Here are some numbered points:
-16 & -27 & 4 & -28 & -34 & 47 & -6 & -68 \\ 0
-98 & -2 & -28 & 53 & 39 & -23 & 18 & 79 \\ 1
106 & 11 & 10 & -54 & -41 & 10 & -13 & -13 \\ 2
38 & -10 & 9 & 41 & -7 & 11 & 23 & 13 \\ 3
37 & -38 & 21 & 9 & -50 & 50 & -18 & 13 \\ 4
-6 & 30 & 4 & -2 & 30 & -37 & -14 & -8 \\ 5
29 & 59 & -1 & -32 & 50 & -49 & -4 & -32 \\ 6
-18 & -16 & -1 & 18 & -9 & 14 & 6 & 10 \\ 7
11 & 5 & 4 & 28 & 30 & -25 & 7 & 15 \\ 8
99 & -1 & 17 & 64 & -58 & 41 & -15 & 67 \\ 9
-89 & 21 & -27 & 7 & 32 & -11 & 34 & 36 \\ 10
-44 & -36 & -7 & 70 & -17 & 31 & 15 & 28 \\ 11
-15 & 13 & 6 & 28 & 33 & -23 & -4 & 43 \\ 12
-1 & -16 & -7 & 1 & -4 & -3 & 22 & 13 \\ 13
-48 & -37 & 4 & 31 & -36 & 48 & -9 & 14 \\ 14
-127 & -25 & -27 & -1 & 38 & -18 & 40 & 25 \\ 15
-51 & 26 & -27 & 65 & 31 & -23 & 22 & 56 \\ 16
-45 & -9 & -17 & 20 & 8 & -5 & 20 & 33 \\ 17
13 & -18 & 13 & -4 & -30 & 31 & -8 & -53 \\ 18
-37 & -25 & -9 & 93 & -4 & 10 & -2 & 93 \\ 19
-4 & 5 & -3 & -25 & -5 & 14 & -22 & -19 \\ 20
-13 & 14 & 3 & 4 & -10 & 25 & -17 & 16 \\ 21
-26 & -19 & -9 & 43 & -4 & -2 & 9 & 26 \\ 22
36 & 3 & 2 & -23 & -26 & 17 & -12 & 6 \\ 23
-40 & 0 & -10 & -8 & -7 & 17 & 6 & -38 \\ 24
10 & -41 & 17 & -33 & -84 & 86 & -39 & -49 \\ 25
-118 & -40 & -17 & 47 & 12 & 23 & 32 & 53 \\ 26
57 & -36 & 45 & -19 & -68 & 55 & -30 & -32 \\ 27
53 & 14 & 8 & 41 & -46 & 30 & -34 & -1 \\ 28
55 & 20 & 23 & 53 & 12 & -12 & -32 & 60 \\ 29
34 & -11 & -3 & -14 & -12 & -5 & 4 & -19 \\ 30
-74 & -40 & 12 & -84 & -23 & 50 & -10 & -76 \\ 31
-32 & 15 & -24 & -21 & 45 & -48 & 25 & -55 \\ 32
3 & -11 & -7 & 1 & -2 & -7 & 21 & 12 \\ 33
66 & 9 & 7 & 15 & -17 & 4 & -14 & 4 \\ 34
23 & 0 & -1 & 43 & 8 & -22 & -3 & 42 \\ 35
62 & -40 & 47 & -23 & -76 & 62 & -32 & -39 \\ 36
-50 & -21 & -23 & 19 & -4 & 8 & 45 & -17 \\ 37
-42 & 20 & -18 & -16 & 30 & -34 & 24 & 4 \\ 38
9 & -20 & 4 & 15 & -45 & 53 & -9 & 5 \\ 39
43 & -5 & 9 & -20 & -44 & 37 & -14 & -12 \\ 40
81 & 32 & 17 & -45 & 13 & -18 & -21 & -57 \\ 41
-36 & -34 & -8 & 14 & 4 & 11 & 7 & -24 \\ 42
98 & 7 & 10 & -49 & -40 & 12 & -11 & -9 \\ 43
4 & 23 & -22 & -4 & 7 & -15 & 32 & 63 \\ 44
21 & -11 & -3 & -25 & 26 & -48 & 16 & -8 \\ 45
88 & 10 & 15 & 14 & 2 & -21 & -36 & -25 \\ 46
-2 & 74 & -19 & 24 & 76 & -84 & 5 & 14 \\ 47
-13 & -29 & 12 & -20 & -66 & 83 & -19 & -10 \\ 48
-107 & 8 & -29 & 3 & 20 & -3 & 21 & 10 \\ 49
-9 & -26 & 24 & 48 & 1 & 11 & -17 & 43 \\ 50
-41 & 8 & -3 & 1 & 22 & -23 & -29 & -24 \\ 51
-11 & 36 & -9 & 21 & 29 & -37 & -18 & 35 \\ 52
-45 & 39 & -14 & -6 & 42 & -43 & -14 & -61 \\ 53
-41 & 19 & -11 & 16 & 29 & -18 & 6 & -9 \\ 54
66 & -2 & 25 & -34 & -33 & 41 & -22 & -39 \\ 55
122 & 19 & 16 & 22 & -31 & 9 & -9 & 19 \\ 56
36 & -13 & 16 & 2 & -3 & 4 & -23 & 4 \\ 57
-73 & -22 & -6 & 21 & 25 & -5 & -6 & 41 \\ 58
-120 & -32 & -16 & 10 & 12 & 2 & 13 & -20 \\ 59
23 & -25 & 32 & -29 & -1 & 25 & -7 & 8 \\ 60
19 & -34 & 22 & -7 & -38 & 46 & -29 & -16 \\ 61
-80 & -19 & -1 & -49 & 9 & 10 & -2 & -52 \\ 62
-57 & -33 & -1 & 24 & -49 & 52 & -18 & 19 \\ 63
2 & 15 & -10 & 47 & 36 & -43 & 16 & 63 \\ 64
76 & 11 & 8 & 19 & -20 & 6 & -16 & 7 \\ 65
10 & 2 & 1 & -9 & -29 & 20 & -4 & -33 \\ 66
-25 & -32 & 5 & 48 & -35 & 35 & -2 & 60 \\ 67
-49 & -34 & 4 & -2 & -8 & 27 & 5 & 21 \\ 68
-127 & -23 & -25 & -4 & 33 & -15 & 36 & 19 \\ 69
4 & 5 & 5 & -46 & -6 & 9 & -7 & 1 \\ 70
-67 & -19 & -8 & -38 & 15 & -6 & -10 & -16 \\ 71
-58 & -23 & 13 & -30 & -4 & 17 & -29 & 18 \\ 72
-43 & 17 & -11 & 12 & 29 & -18 & 7 & -12 \\ 73
-4 & 14 & -17 & -15 & 28 & -40 & 27 & 6 \\ 74
-35 & -46 & 13 & -19 & -42 & 65 & 33 & -23 \\ 75
-17 & -55 & 9 & -40 & -44 & 60 & 8 & -29 \\ 76
3 & 26 & -18 & 22 & 23 & -32 & 25 & 12 \\ 77
65 & 51 & 3 & -5 & 24 & -44 & -30 & -7 \\ 78
-47 & -7 & -10 & -4 & 15 & -13 & 8 & -22 \\ 79
-33 & -18 & 19 & 0 & -20 & 42 & -24 & 24 \\ 80
-23 & 9 & -12 & 0 & 23 & -20 & 43 & 8 \\ 81
-27 & 17 & -23 & -19 & 41 & -45 & 23 & -51 \\ 82
-96 & 44 & -46 & -49 & 73 & -62 & 23 & -9 \\ 83
10 & -29 & 2 & 9 & -38 & 34 & 12 & 28 \\ 84
16 & 28 & -7 & 67 & 25 & -28 & 18 & 13 \\ 85
-11 & 8 & -13 & 35 & 13 & -21 & 2 & 22 \\ 86
39 & -7 & 30 & -4 & -3 & 4 & -12 & 30 \\ 87
New points follow, each followed by the numbers of its three nearest points above, nearest first.
-20 & -53 & 16 & -55 & -40 & 35 & -7 & -3 \\ 76 75 61
34 & -15 & -17 & -25 & -8 & -16 & 14 & -71 \\ 30 66 18
20 & 27 & -10 & 39 & 8 & -15 & -10 & 50 \\ 35 86 12
16 & 34 & 5 & -28 & 43 & -50 & -1 & -37 \\ 6 5 45
-12 & 11 & 4 & -4 & -11 & 28 & -17 & 12 \\ 21 20 80
124 & -6 & 28 & -8 & -50 & 37 & -20 & 47 \\ 56 9 43
4 & 64 & -23 & 43 & 51 & -59 & 11 & -8 \\ 47 77 85
-71 & -17 & -1 & -52 & 11 & 7 & -1 & -55 \\ 62 71 24
-101 & -25 & -2 & 71 & -9 & 36 & 3 & 71 \\ 26 11 19
5 & 17 & -9 & 27 & 0 & 1 & 9 & 26 \\ 86 33 35
27 & -11 & -4 & -13 & -12 & -3 & 4 & -19 \\ 30 66 23
-34 & -19 & -18 & -8 & 20 & -21 & 25 & -20 \\ 79 81 73
-16 & -36 & 13 & -19 & -72 & 90 & -16 & -7 \\ 48 25 76
-14 & 21 & 4 & -7 & 3 & -1 & -12 & -26 \\ 20 51 24
-17 & 9 & 13 & 25 & 24 & -16 & -20 & 44 \\ 12 52 86
-41 & 37 & -15 & 2 & 41 & -44 & -14 & -55 \\ 53 82 32
-18 & -36 & 13 & -21 & -74 & 94 & -19 & -9 \\ 48 25 76
-29 & 0 & 2 & 21 & 40 & -19 & 39 & 12 \\ 81 54 73
59 & 46 & 1 & -6 & 24 & -43 & -25 & -7 \\ 78 6 46
-24 & -23 & -8 & 45 & -8 & 2 & 8 & 28 \\ 22 7 17
20 & 59 & -17 & -42 & 32 & -50 & 12 & -50 \\ 6 82 32
-23 & -36 & 8 & 53 & -41 & 40 & -3 & 67 \\ 67 11 50
19 & 25 & -4 & 65 & 21 & -24 & 13 & 16 \\ 85 8 35
-45 & 34 & -14 & -3 & 39 & -40 & -13 & -59 \\ 53 82 32
-4 & 12 & -17 & -14 & 29 & -42 & 28 & 9 \\ 74 81 38
-109 & 47 & -51 & -49 & 80 & -67 & 26 & -9 \\ 83 38 32
54 & -31 & 36 & 43 & -39 & 44 & -22 & 35 \\ 4 28 39
-51 & -8 & -10 & -54 & 25 & -2 & 37 & -57 \\ 62 71 79
-34 & -21 & -16 & -9 & 15 & -14 & 25 & -21 \\ 79 42 37
15 & 25 & -7 & 62 & 20 & -24 & 16 & 12 \\ 85 8 77
-35 & 0 & -10 & -34 & -1 & 13 & 18 & -48 \\ 24 79 62
45 & -11 & 18 & 0 & -4 & 5 & -27 & 5 \\ 57 87 34
-26 & -8 & 3 & 22 & -19 & 18 & -6 & 18 \\ 7 21 22
104 & 14 & 14 & -2 & -18 & -1 & -34 & -46 \\ 46 41 65
51 & -45 & 28 & 23 & -67 & 60 & -28 & 20 \\ 4 39 61
12 & 14 & -8 & 3 & -20 & 6 & 4 & -32 \\ 66 30 20
68 & 20 & 9 & 74 & -6 & -8 & -8 & 77 \\ 29 35 9
31 & -7 & 8 & -17 & -40 & 36 & -12 & -12 \\ 40 23 66
4 & 23 & -16 & 19 & 19 & -27 & 22 & 10 \\ 77 8 86
74 & 31 & 17 & -50 & -48 & 31 & -34 & -89 \\ 55 41 2
-98 & 41 & -45 & -46 & 70 & -60 & 22 & -11 \\ 83 38 32
-45 & -35 & 15 & -2 & -3 & 20 & -5 & 7 \\ 68 72 80
-46 & 36 & -32 & -5 & 67 & -68 & 27 & 5 \\ 38 74 83
-127 & -46 & -7 & -18 & -29 & 55 & -5 & -20 \\ 59 62 63
-59 & 6 & -13 & 30 & 13 & -3 & 10 & 31 \\ 17 58 22
-37 & -34 & -7 & 14 & 0 & 14 & 6 & -22 \\ 42 7 24
24 & 11 & 25 & 2 & 14 & -9 & -41 & -9 \\ 57 87 5
4 & 23 & -14 & 16 & 26 & -32 & 25 & -5 \\ 77 74 8
-14 & 15 & 4 & -3 & -12 & 29 & -19 & 14 \\ 21 80 20
-20 & -19 & -8 & 47 & -6 & 0 & 6 & 28 \\ 22 7 86
-127 & -38 & -14 & 14 & 11 & 6 & 12 & -21 \\ 59 69 49
41 & 13 & 16 & -13 & 26 & -20 & -12 & -74 \\ 41 30 6
-5 & 3 & -3 & -21 & -2 & 11 & -20 & -13 \\ 20 70 66
48 & 17 & 22 & 47 & 12 & -10 & -29 & 57 \\ 29 35 87
-30 & -46 & 14 & -21 & -42 & 64 & 33 & -26 \\ 75 76 0
-10 & 34 & 3 & -2 & 34 & -42 & -12 & -7 \\ 5 52 54
-62 & -36 & 13 & -75 & -24 & 48 & -11 & -72 \\ 31 62 0
55 & 13 & 14 & 39 & -1 & -12 & -15 & 59 \\ 29 35 87
20 & -23 & 30 & -25 & -3 & 24 & -7 & 9 \\ 60 87 57
-3 & 1 & -1 & -26 & -8 & 16 & -21 & -20 \\ 20 70 66
72 & 32 & 14 & -40 & 16 & -21 & -18 & -50 \\ 41 78 46
-84 & -20 & -8 & 26 & 29 & -8 & -7 & 45 \\ 58 17 1
-34 & -38 & -2 & -2 & -8 & 17 & 4 & 42 \\ 68 7 80
-48 & 40 & -34 & -7 & 30 & -45 & 25 & 26 \\ 38 74 81
-54 & -1 & -21 & -6 & -3 & -9 & 6 & -18 \\ 79 24 73
27 & 3 & 1 & 39 & 6 & -20 & -5 & 37 \\ 35 8 86
-62 & -17 & -8 & -37 & 14 & -6 & -9 & -16 \\ 71 79 62
-11 & 9 & -6 & -20 & 38 & -44 & 21 & 0 \\ 74 38 45
9 & 31 & 9 & -1 & 14 & -13 & -23 & -21 \\ 5 20 51
8 & -16 & 11 & -2 & -27 & 28 & -8 & -51 \\ 18 66 0
-25 & -48 & 13 & -51 & -32 & 29 & -5 & -2 \\ 76 72 75
44 & 52 & 10 & -37 & 27 & -39 & -3 & -48 \\ 6 41 78
22 & -1 & 0 & 39 & 5 & -18 & -3 & 35 \\ 35 8 86
-46 & 41 & -15 & -2 & 45 & -47 & -13 & -62 \\ 53 82 32
-6 & 13 & -15 & 40 & 18 & -27 & 3 & 27 \\ 86 8 12
-76 & -39 & 13 & -86 & -24 & 51 & -11 & -79 \\ 31 62 0
-93 & -3 & -26 & 52 & 37 & -22 & 16 & 74 \\ 1 16 58
58 & 1 & 22 & -32 & -28 & 35 & -21 & -41 \\ 55 40 18
20 & 62 & -25 & 19 & 54 & -74 & 2 & 14 \\ 47 52 77
-40 & 1 & -9 & -6 & -7 & 17 & 6 & -37 \\ 24 79 42
16 & 8 & 3 & 33 & 35 & -32 & 10 & 17 \\ 8 77 86
37 & 48 & 10 & -35 & 26 & -35 & -4 & -43 \\ 6 41 78
-47 & 37 & -33 & -5 & 65 & -67 & 27 & 7 \\ 38 74 83
-52 & 1 & -28 & -12 & 19 & -31 & 25 & 20 \\ 38 81 17
63 & 11 & 17 & 45 & -5 & -10 & -19 & 65 \\ 29 35 65
-43 & 18 & -11 & -21 & 23 & -27 & -25 & -27 \\ 51 79 73
34 & -14 & -15 & -19 & -11 & -12 & 12 & -61 \\ 30 66 18
-26 & 11 & -13 & 0 & 27 & -24 & 47 & 8 \\ 81 38 74
-87 & -21 & -1 & -52 & 13 & 9 & -2 & -53 \\ 62 71 31
4 & 78 & -19 & 26 & 77 & -87 & 4 & 16 \\ 47 52 77
37 & 20 & 3 & -4 & -11 & -3 & -6 & -22 \\ 30 66 23
-82 & 10 & -37 & 28 & 27 & -30 & 22 & 31 \\ 10 49 17
-56 & -3 & -20 & -2 & -3 & -7 & 8 & -15 \\ 79 24 73
41 & 16 & 14 & -12 & 25 & -22 & -12 & -68 \\ 41 6 30
18 & 61 & -25 & 16 & 52 & -73 & 2 & 11 \\ 47 52 77
-17 & -35 & 13 & -20 & -69 & 88 & -18 & -9 \\ 48 25 76
-22 & -41 & 7 & 12 & -3 & 5 & 29 & -34 \\ 42 37 7
12 & 13 & -7 & 1 & -19 & 6 & 2 & -31 \\ 66 30 20
48 & 8 & 8 & 35 & -46 & 33 & -31 & -3 \\ 28 34 65
